(in the rows, 128 means zero)
One turn moves each row of this set onto another row. After a few examples, where does it send each row asked below?
mer: [119 149 122 105 134 123 146 116 131 126 144 118 120 126 129 115 172 137
 130 113 145 141 120  62 123 114 123 123 118 125 154 125 124 109 112]
tus: [143 113 130 118 149 123 133 121 125 115 111  92 128 158 133  84 149 164
 102 102 136 111 150 147 116 163  87 134 126 120  98 147 108 128 137]
Noro: [120 126 120 135 108 117 150 122 136 139 127 130 181 156 100 134 116 127
 123 130 114 136 147 131 172 160 134 121 117 132 142 123 114  91 122]
lotog: [130 116 118 147 106 123 122 126 120 139 113 116 159 166 120 144 131 164
 127 138 121 137 139 139 163 149 130 151  99 136 151 126 146 101 123]
Zufu: [142 123 117 147 127 125 127 101 141 125  95 110 121 107 110 102 130 137
 121 142 136 122 108 131 164 129 158  86 168 138 133 116 140 109 151]
seba: [120 129 121 149 114 128 137 117 129 132 103 115 129 116 124  75 145 125
 110 124 129 121 111 125 161 138 157  87 157 147 128 107 137 114 160]
zodop: [161  97 131 113 143 123 150 128 141 120 104 109 129 152 143 113 136 146
 113  96 150 126 147 145 105 143  92 135 116 118  97 140 103 114 165]
Buzi: [133 141 137 163 132 115 100 135 135 126 144 133 113 127 152 179 140 130
 126 140 108 122 134 114 123 111 160 103 133 100 149 145 133 106 113]
lebo: [136 133 110 136 128 132 154 123 111 135 111 120 163 161 112 139 122 139
 138 145 123 143 134 141 164 161 143 140 119 108 155 122 120  80 133]
kirud: [137 120 142 147 134 140 143 104 115 138 103 106 142 119 128  77 127 111
 115 137 138 129 119 122 155 144 170  91 170 113 130 138 137 128 153]
pinif: [151 106 136 124 146 139 160 144 123 126 124 105 107 163 126 111 124 150
 118  99 131 118 150 139 102 165  97 146 110 112  96 122  96 125 139]
fene: [124 164 110 122 122 140 149  94 125 100 144 133 100 132 126 134 157 141
 137 114 137 117 112  80 124 145 117 131 127 144 133 121 131 104 145]
rinep: [133 135 125 112 140 140 123  97 109 138 136 124 126  99 152 126 121 149
  80  82  98 108 109 139 127 114 126  97 153 112  77 143 135 129 127]
tova: [139 139 141 123 142 121 135 108 134 120 103 100 150 133 102  80 124 135
 113 120 139 119 122 141 139 127 175  87 157 144 135 108 127 110 154]
nom: [136 151 152 149 148 140 115 130 143 126 141 120 118 150 137 162 125 124
 149 131 109 136 130 113 122 112 137 103 126  76 143 150 112 121  91]
daki: [140 109 154 114 134 110 140 116 111 116 127 134 121 144 101 146 120 143
 134  81 150 131 160 143 107 130  95 145 119  87 121 154 128 133 159]
tufu: [130 112 137 117 141 137 113 113 111 144 142 113 135 126 148 145 114 139
  80  83  97  84 121 129 133 104 138  95 160 113  83 134 143 123 112]
Tegol: [133 149 128 167 121 127 109 134 122 158 154 129 114 130 148 174 140 124
 133 120 105 136 144 114 136 115 140 110 133  91 145 138 133 118  96]
peb: [132 100 144 119 147 130 161 130 131 109 127 105 125 157 132 114 133 151
 112  97 152 126 160 139  99 148  89 136  98 114 110 143 109 131 150]
nes: [151 109 113 138 144 118 136 125 127 130  95 124 169 173 126 137 129 153
 132 126 134 146 153 129 150 140 157 143 125 112 165 121 132  99 124]
Dero: [123 133 139 155 122 142 132 110 123 114 114 111 138 120 118  89 146 115
 124 138 119 128 120 120 159 116 172  95 165 155 134 115 121 117 148]
fisep: [144 106 121 152 126 131 139 120 105 137 101 113 180 174 107 141 131 135
 126 136 140 131 144 145 143 152 148 143 120 113 147 117 121  95 124]
Fitov: [138 105 145 112 138 130 165 113 114 122 137 115 128 146 100 141 116 149
 128  87 154 140 160 148 102 140  96 147 114 104 113 127 117 138 154]
Gab: [122  90 146 163 151 117 100 162  98 138 118 110 126 148 102 124 128 132
 115 108  86 112 125 128 133 113 106 117 163 111  86 124 145 124 123]
met: [125  99 125 132 145 131 118 113 114 155 138 126 123  91 149 127 122 133
  84 100  90 104 130 127 139 101 116 102 148 111  85 124 158 118 115]
vaz: [132  96 126 126 134 128 112  99 127 131 148 122 120 108 150 132 118 144
 103  82  95  97 125 129 148  96 121  91 150 116  81 128 155 123 136]
rade: [145 123 121 136 144 115 108 121 132 144 110 126 174 156 108 139 139 141
 122 141  95 121 141 141 153 143 143 145 117 107 153 100 114  95 119]
moko: [114  94 141 141 161 152 107 145 101 129 106 116 130 131 106 126 132 123
 106 100 102 106 114 121 143 110 114  97 168 108  79 125 151 119 115]
bif: [103 100 145 139 151 121 104 144  98 154 127 117 133 107 114 136 129 129
 103 115 108 128 120 104 129 118 113 110 159 108  67 128 148 131 112]
pomu: [146 154 142 171 128 132 132 150 118 135 151 111 139 136 157 162 134 120
 133 119 125 126 147 116 118  92 146  94 157  91 141 145 125 111 113]
Tisa: [120 107 126 137 141 117 126 113 110 129 146 111 148  99 149 123 117 132
  80  92  91  96 128 134 148 106 107 100 159 123  82 124 128 119 115]
tes: [118 161 119 111 120 139 160  99 130  97 145 112 106 147 139 125 143 126
 137 113 163 114 117  83 116 116 127 118 129 123 134 157 131 116 134]
lator: [123 127 148 111 130 119 145 126 105 113 147 131 126 152 113 156 113 148
 137  79 129 151 130 150 105 122 106 156 131  89  98 124 123 133 150]
naba: [160 149 131 160 114 139 136 130 137 157 147  94 118 134 123 156 116 134
 123 138 126 127 146 113 124 109 155  99 127  87 132 120 119 102  88]
vumus: [124 125 146 101 125 135 155 130  99 112 137 121 117 136 103 120 116 161
 124  79 142 130 155 161 108 127 107 146 105 105 118 140 128 144 147]
nubo: [110  91 138 155 140 127 111 144 109 153 130 135 128 106 116 126 125 132
 102 109  98  99 130 118 131 112 107  92 162 121  76 118 152 113 126]
Rolo: [106 175 126 104 130 121 131 112 149 109 136 134 102 133 121 111 124 148
 139 112 149 125  98  85 132 113 118 104 136 134 131 141 134 104 129]
zol: [136 120 125 108 132 121 128 130 136 121 119  98 117 146 137 105 147 152
 124 103 136 124 152 142  97 151  80 144 116 113 104 131  92 135 156]
Fuv: [114 122 144 140 131 147 134 120 114 104 130 122 125 115 109  72 132 103
 117 142 132 123 122 133 139 123 174  91 132 133 142 130 128 103 143]
nol: [136 161 144 172 121 131 119 118 126 147 135 112 123 135 146 163 126 136
 117 130 113 145 144 100 139 115 164 101 138 100 138 141 129 113  87]
lam: [123 157 116 108 122 138 153 105 150  96 133 140 121 147 129 128 142 142
 157 117 150 114 130  81 123 129 133 108 144 123 139 156 119 122 149]
bizof: [119 124 139 119 127 104 132 121 108 116 126 126 120 145 112 132 101 151
 126  78 141 154 150 160 110 148  96 151 115  95 119 123 117 127 154]
padu: [118 163 121 107 119 121 152 119 120 116 149 111 113 147 133 115 154 153
 143 129 153 111 118  80 123 124 132 123 126 125 160 148 125 104 138]
ribog: [127  87 133 156 160 132  89 141 110 143 113 131 129 122 114 138 142 141
 109 104 104 115 137 117 131 127 118  91 149 110  70 121 161 111 127]

naba turns into mer
tufu turns into zol
ribog turns into daki
Now these:
Zufu turns into nes
fisep turns into Tegol
Dero turns into lebo
rade turns into nom
Tisa turns into pinif
tus turns into Gab
peb turns into nubo
pomu turns into fene

